In the rows, 128 means zero.
One turn moves every row onto another: examples first, then more rows asked:
Pudin: [122 124 179 134 159 101 129 144 144 141 158 126 119 101 133 126 118 114
 158 133 121 100 141 128 107 126]
nesu: [121  78  93 139 127 119 111 119 124 145 138 118 137 112 101 134 141 136
 139 102 149 124 119 120 106 125]
noni: [121 111 121  97 110 110 108 150 129 145 108 110 125 114 115 133 113 139
 132 124 146 140 127 107 148 126]
zufur: [116 104 123 103 115 103 115 156 133 151 107 109 132 109 111 133 117 139
 127 117 136 141 139 107 146 112]
nogag: [120 124 131  97 104 110 112 152 151 137 105 126 125 104 134 131 132 133
 134 128 151 121 104 114 139 111]
pem: [117  80 118  97 138 131  98 143 147 125 103 151 121 112 121 131 126 110
 146 135 127 124 129 127  77 115]
dabe: [121  90 114 159 138 112 103 119 111 161 113 142 118 150 116 133 127 121
 159 127 128 128 143 133  88 125]
bovo: [107  94 124  92 130 137 111 139 154 138 100 144 120 115 145 123 132 112
 170 125 145 128 121 110  97 122]
midum: [109 134 138 112 111 124 107 135 127 155  96 152 112 132 162 126 120 115
 144 151 126 124 119 130 114  99]
vap: [117  93 114 142 129 132 121 123 139 156 151 136 148 103 103 140 143 130
 165 117 149  99 128 125  95 137]
ser: [110 123 160 126 158 121 133 125 129 138 178 122 134  96 155 117 118 109
 142 121 129 112 122 137 115 112]
riv: [114 116 165 141 167  90 122 142 121 136 154 110 106 101 139 119 114 101
 146 122 121 113 145 133 118 116]
Divo: [104 111 148 126 170 105 130 136 122 141 171 117 121  87 133 105 116 111
 134 124 115 115 138 130 122 106]
dufo: [107 103 147 139 161 111 131 131 129 141 157 102 101  84 143 117 124 119
 148 124 110 111 148 148 113 118]
Mag: [122 116 121 159 116  92  96 130 111 154 134 143 142 135 104 136 119 129
 111 124 131 119 117 128 120 109]
bovu: [104 126 131 137 106 126  97 124  97 150  93 143 119 113 149 132 132  98
 143 137 128 126 120 133 122  96]
Lat: [122 114 132 158 134 122 114 118 106 162 136 134 133 153 144 145 109 124
 159 128 139 121 127 143  87 135]
Teful: [108 118 132 139 118 115 103 122  88 153  86 136 120 112 154 127 126 103
 136 135 132 122 124 132 117  90]
sipi: [111  66 119  97 137 124  91 137 146 136 110 141 123 113 128 132 128 103
 140 127 130 115 138 133  79 113]
movor: [127 128 149 129 152 118 154 126 133 142 159 105 105 100 147 115 127 130
 157 129 129 110 149 138 116 118]
tesim: [142 137 117 146 125  98 134 139 120 142 150 135 146 134 105 138 125 139
 125 131 149 113 125 131 116 108]

dufo goes to riv
bovo goes to midum
ser goes to movor
Where do these go?
zufur goes to sipi
tesim goes to vap
pem goes to bovu
dabe goes to Mag

One turn moves every row onto another: examples first, then more rows asked:
R: [109 148 126 144 106 142 144 128 111 111 114 126 125 113 154 145  93 103
 125 123 128 108 132 159 130 102 104 140 131 119 115 110 119 140 117]
N: [137 150 128 129 145 143 147 133 158 147 142 133 126 103 148 123 138 124
 133 134 134 122 135 110 129 122 117 123 125 153 108 135 121 164  98]
D: [121 142 136 122 152 136 135 145 142 112  96 109 132 132 140 110 102 106
 117 114 152 110 112 116 159 122 134 151 123 110 148 134 125  96 158]
V: [119 174 124 115 109 127 142 129 126 132  99  95 113 115 135 156 108 104
 137 145 127 118 125 135 129 118 163 117 127 122 118 123 143 138 123]
Q: [117 138 131 125 144 122  91 136 157 138 132 102 108 132 155 143 110 118
 102 106 124 102 117 119 129 120 153 124 126 116 156 115 128  96 145]
J: [141 170 148 129 156 126 142 104 132 128 128 124 125  99 133 129 115 129
 110 107 136 117 138  82 142 126 133 128  99 125 130 103 143 124 123]
C: [109 117 160 127 126 121 116 126 107 127  88 110 107 133 125 145 104 114
 117 118 135 119 108 125 143 127 130 133 148  94 130 100 126  87 145]
Z: [125 135 140 106 132 110 124 135 130 145 102 122 124 116 126 162 118 165
 135 147 132 106 132 111 140 146 159 122 140 141 115 141 136 129 130]
L: [114 109 143 135 129 125 125 134 115 124 117 155 136 113 146 151 103 164
 123 125 132  95 139 135 141 130 101 145 145 138 111 129 113 130 124]
Y: [108 109 155 133 127 122 143 162 141 142 125 117 134 116 152 136 129 110
 145 125 129 104 100 131 148 131 141 108 150  96 125 128  96 134  99]
P: [122 143 147 118 137 138 137 128 140 128  86 107 106 124 137 109  88 115
 115 108 149 114  97 114 160 107 124 156 134 113 132 124 132 103 155]
T: [102 126 118 164 149 112 129 141 141 145 123  91 100 130 136 144 124 102
 127 115 147 102  92 123 131  95 132 136 131 127 135 143  99 134 118]
W: [123 117 115 146 140 125 122 119 100 124 103 122 115 118 141 106 156 119
 127 119 160 121 114 118 128 112 115 118 118 148 105 138 102 149  98]
M: [137 128 127 107 134 135  85 114 116 117 113 134 123 120 160 105 143 135
 102 111 137 121 140 114 127 137 136 107 113 137 125 110 131 110 124]
E: [145 163 126 140 143 117 128 109 122 120 130 121 134 111 133 135 129 123
 104  98 151 123 144  89 160 144 136 127 104 119 126 101 133 112 122]
H: [137 122 131 150 135 126 116 141 119 153 126 105 108 113 148 146 155 129
 108 136 139 134 136 112 140 145 119 128 114 136 108  94 111 154  80]
K: [132 127 142 144 141 127 132 144 135 143 127 126 120 103 142 150 160 136
 122 137 124 137 131 113 128 148 114 104 115 128 123 100 114 148  79]
B: [112 100 141 132 144 145 123 178 139 146  93  93 106 134 156 122 127 111
 122 152 140 121 103 139 138 123 117 151 133 128 131 128 104 138 116]
X: [138 157 133 123 143 141 119  97 123 132 105 126  99 119 121 133 112 128
 105 127 141 137 143 103 124 118 107 148 123 150 113 106 151 117 144]
G: [113  99 141 133 123 139 128 168 143 144  86 109 101 128 146 131 134 122
 127 138 137 134  90 144 145 129 105 132 151 115 124 121 103 125 111]

Z goes to L
W goes to T
Where do these go?
E goes to H
K goes to G
C goes to X

One turn moves every row onto another: examples first, then more rows asked:
sumol: [157 150 134 127 127 131 137 123 123  93 143 138 134 122 141 131 138 140
 140 173 136 136 110 127 138]
musup: [ 84 145 133 129 125 141 137 101 139 127 123 120 139 129 128 123 133 111
  98 114 144 160 127 127 135]
bemam: [129 101 122 134 136 138 138 151 126 148 134 126 121 136 112 145 134 127
 138 100 137 114 158 113 134]
gero: [107 131 141 110 112 117 132 118 156 147 135 101 128 124 143 126 108 157
  98 149 121 121 121 148 122]
femiv: [ 86 153 123 122 120 129 140  92 135 122 129 131 134 125 130 110 132 122
  97 128 132 154 116 122 131]
fizus: [129 101 106 118 129 121 143 135 119 146 137 141 113 136 116 127 127 148
 131 115 111 102 138 105 125]
Nov: [157 151 132 146 134  95 120 142 113 115 118 139 120 131 122 114 111 128
 164 120 121 125 138 134 132]
mugiv: [106 130 155 125 118 132 126 132 162 149 132  88 135 125 140 141 113 138
 103 134 143 131 138 155 130]
napad: [111 146 137 112 108 110 133 115 153 137 144 107 126 118 145 116 112 158
 102 159 123 123 119 146 124]
pil: [149 124 135 140 141 105 119 143 117 133 101 130 123 143 120 127 101 129
 153 103 113 120 138 137 125]
Duf: [153 136 127 114 127 127 139 115 121 102 136 142 131 129 141 128 128 153
 131 173 118 126 100 124 129]
Doto: [153 136 127 136 135  94 122 136 113 125 109 140 119 138 122 114 102 137
 155 117 106 117 130 133 124]
lopi: [115 160 140 120 107 109 131 119 153 128 152 108 126 112 145 114 120 151
 110 164 134 128 124 146 130]
bimu: [138 134 122 144 129 128 138 152 122 126 155 135 119 122 114 131 149 121
 152 118 151 122 160 109 143]
zate: [116 166 147 128 108 114 129 126 155 126 155 103 129 109 144 120 125 141
 115 160 147 135 133 149 135]
fasuz: [156 149 145 137 132 142 134 134 127  95 141 128 140 123 138 144 143 126
 144 162 153 143 124 132 144]
tanu: [151 133 152 140 139 154 131 140 132 106 130 117 145 130 135 158 139 119
 140 146 157 144 130 137 144]
poda: [153 140 140 150 140 106 117 149 118 124 110 129 125 136 119 127 110 119
 162 107 128 128 145 138 133]
Pafe: [ 82 140 130 125 125 139 137  98 139 131 120 121 138 131 128 123 130 115
  94 114 137 155 123 127 132]
kopop: [ 83 139 127 120 124 136 139  95 137 131 120 125 136 131 129 119 127 120
  93 117 131 153 118 124 129]
rel: [ 84 145 124 120 121 132 140  92 136 126 124 129 135 129 130 113 129 123
  94 123 128 152 116 123 129]
livis: [134 118 103 119 125 113 145 133 116 134 148 149 111 129 118 116 133 150
 137 128 113 104 136 102 127]
Fivo: [ 86 154 132 132 124 138 137 101 139 122 128 123 139 125 129 120 137 110
 101 119 147 161 127 126 136]
kab: [150 127 130 136 138  99 121 138 115 131 103 135 120 142 121 121 100 135
 152 110 106 117 132 135 124]
nas: [134 117 125 143 134 135 137 155 125 138 143 127 122 129 112 142 143 119
 146 106 150 121 163 113 141]
zikob: [142  98 134 110 138 144 137 120 128 127 112 125 139 146 137 152 115 150
 117 144 111 122 105 131 123]
sedaf: [156 148 137 151 137 101 118 146 115 117 115 134 122 132 121 121 113 122
 165 115 128 128 143 136 134]
rur: [139 135 105 127 122 112 144 137 115 124 157 150 111 122 119 113 141 142
 146 134 125 110 141 101 134]
zik: [141  97 145 121 143 156 133 130 132 129 109 115 143 147 134 164 120 137
 121 133 128 129 118 136 130]
Kif: [151 130 139 147 141 108 117 148 119 130 104 128 125 140 120 130 105 122
 157 103 122 125 143 139 129]
Mune: [ 88 159 129 130 121 134 138  98 137 119 131 127 137 123 130 115 138 112
 102 125 145 160 124 124 137]
puno: [156 145 128 141 134  93 121 137 113 119 115 142 118 134 123 112 107 134
 159 122 112 121 132 132 128]
mago: [105 125 147 116 116 126 129 124 159 152 129  93 132 127 141 136 107 149
  97 138 129 124 129 152 125]
zari: [114 159 154 134 112 123 127 133 158 131 149  95 133 112 142 131 126 133
 115 150 156 138 141 153 138]
komo: [110 144 157 132 117 130 125 135 161 140 140  89 136 118 140 139 121 132
 110 140 155 137 143 155 135]
kivat: [140 141 113 138 125 117 141 144 118 121 160 144 115 118 117 119 148 130
 152 130 142 118 151 105 141]
Kek: [ 88 158 126 126 120 130 140  95 135 118 132 130 135 122 130 110 135 118
 100 129 139 157 119 123 134]
Nem: [127  94 115 124 134 131 141 143 123 151 131 131 119 140 114 139 127 139
 131 104 121 107 147 109 128]
fulik: [146 114 127 107 132 133 140 113 123 115 123 136 133 139 140 137 119 157
 121 161 107 120  98 127 123]
Kobof: [145 110 152 133 143 159 130 139 134 121 117 112 146 140 133 167 129 124
 130 134 147 139 128 139 138]

kopop goes to Kek
poda goes to kab
fulik goes to fasuz
Where do these go?
bemam goes to livis
lopi goes to komo

One turn moves every row onto another: examples first, then more rows asked:
kego: [159 144 134 106 101 151 178 140  99 124  84 136 164  79 151 128  93 106
  99 135 135 169 132 145 129 123 117 134 147 182 133 135 130  98  96 122
 153 140]
sebo: [149 123 134 121  94 168 170  93 118 122 129 153 149  89 114 119  94 103
 126 101 130 195 136 126 142 131 129  97 134 137 160  89 120 145 109 152
 157 109]
bar: [143 122 135 130  95 164 163  92 124 127 128 155 159  85 120 118  95 101
 128 106 124 200 140 124 146 133 127  97 145 142 166  96 122 146 112 153
 153 114]
Pemo: [161 144 132 111  99 156 176 130 104 115  85 138 163  83 151 135  94 111
 105 143 137 159 127 136 136 122 118 131 152 181 130 136 128  99  93 120
 158 135]
Redu: [171 148 115  98 102 148 149 123 125 103 117 149 160  86 134 138 129 118
  84 123 146 170 154 139 133 143 149  85 153 171 190 108 145 131  82 155
 115 100]
luv: [169 138 133  96  88 166 136 131 108 118 117 148 169  70 149 122  98  96
  70 124 115 175 126 134 124 134 136 126 131 153 122 137 138 169 111 123
 111 121]
rep: [152 137 132  94  96 138 157 129 117  91 119 138 179 100 141 132 109 106
  90 111 142 155 165 138 125 136 135  75 138 153 182 107 163 125  73 163
 127 106]
mab: [144 127 126  90 134 159 153 108 143 116 126 154 154 112 141 137  89 117
  83 144  92 166 149 150 113 136 108 119 125 145 181 117 114 139  95 115
 123 151]
vusi: [162 126 126 118  91 158 138 112  99 112 128 128 123  82 129 143 122 120
  67 118 141 151 158 101 124 124 139 103 127 127 133 126 148 143 140 130
 103 117]
relo: [151 141 142 115 125 155 155 112 144 104 139 148 141  93 123 148 126 119
  97 149 130 162 168 128  92 140 117 115 133 132 185 116 109 109 116 119
 119 147]
Ravog: [147 111 119 114  82 188 148 107 121 109 133 150 151 100 124 114  82 114
 125  94 124 183 159 124 143 139 130 106 131 135 164 105 102 149 102 152
 129 114]
Nizon: [136 157 139 120 117 149 146 130 137 101 126 156 142  80 132 134  90 104
  94 135 105 157 143 124 110  99 102 123 134 114 178 119 112 135 106 124
 115 153]
lasu: [153 140 140 110 117 160 174 124  84 122 134 139 136 129 132 123 107 125
 102 112 136 147 168 111 158 112 137 108 146 131 140 131 149 100 107 138
 134 170]
Seb: [168 135 116  64 101 154 161 119 115 115 135 136 141  90 143 129 116 143
  77 112 120 150 170 123 113 155 143 106 146 170 137 136 142 141 101 110
 109 108]
turir: [170 131 124 120 110 176 142 113 106 118 129 168 132  81 133 121 109 103
 119 124 106 158 166 118 127 150 126 121 163 135 132 139 120 149 124 116
 113  97]
Rupev: [171 144 130  93 105 158 155 120 109 139  84 127 153 107 152 126 104  99
  89 124 134 158 117 122 136 112 120 132 142 173 125 138 102 113 108 124
 145 126]
Gova: [152 132 141 116 119 159 175 125  84 129 122 133 128 121 135 123 112 116
 103 109 131 152 174 111 156 111 128 113 143 126 145 126 150  95 115 136
 131 165]
liro: [141 160 144 103 113 125 150 120 143 129 128 143 135 109 136 149 105 127
  75 135 132 170 144 115 109 122 108 116 107 157 177 109 124 136 102 107
 117 150]
nuron: [165 133 135 124 131 160 151 152  79 110 139 125 139 102 136 131 100 120
  99 113 142 149 162 112 134 103 148 110 148 134 135 130 140 103  99 126
 111 157]
gol: [137 132 129  98  89 136 160 123 127  97 119 142 178  95 140 131 108 112
  84 107 137 158 172 130 125 137 140  72 141 157 185 110 161 119  77 160
 126 113]

Seb goes to luv
lasu goes to rep
Where do these go?
gol goes to kego
liro goes to mab
Rupev goes to Ravog

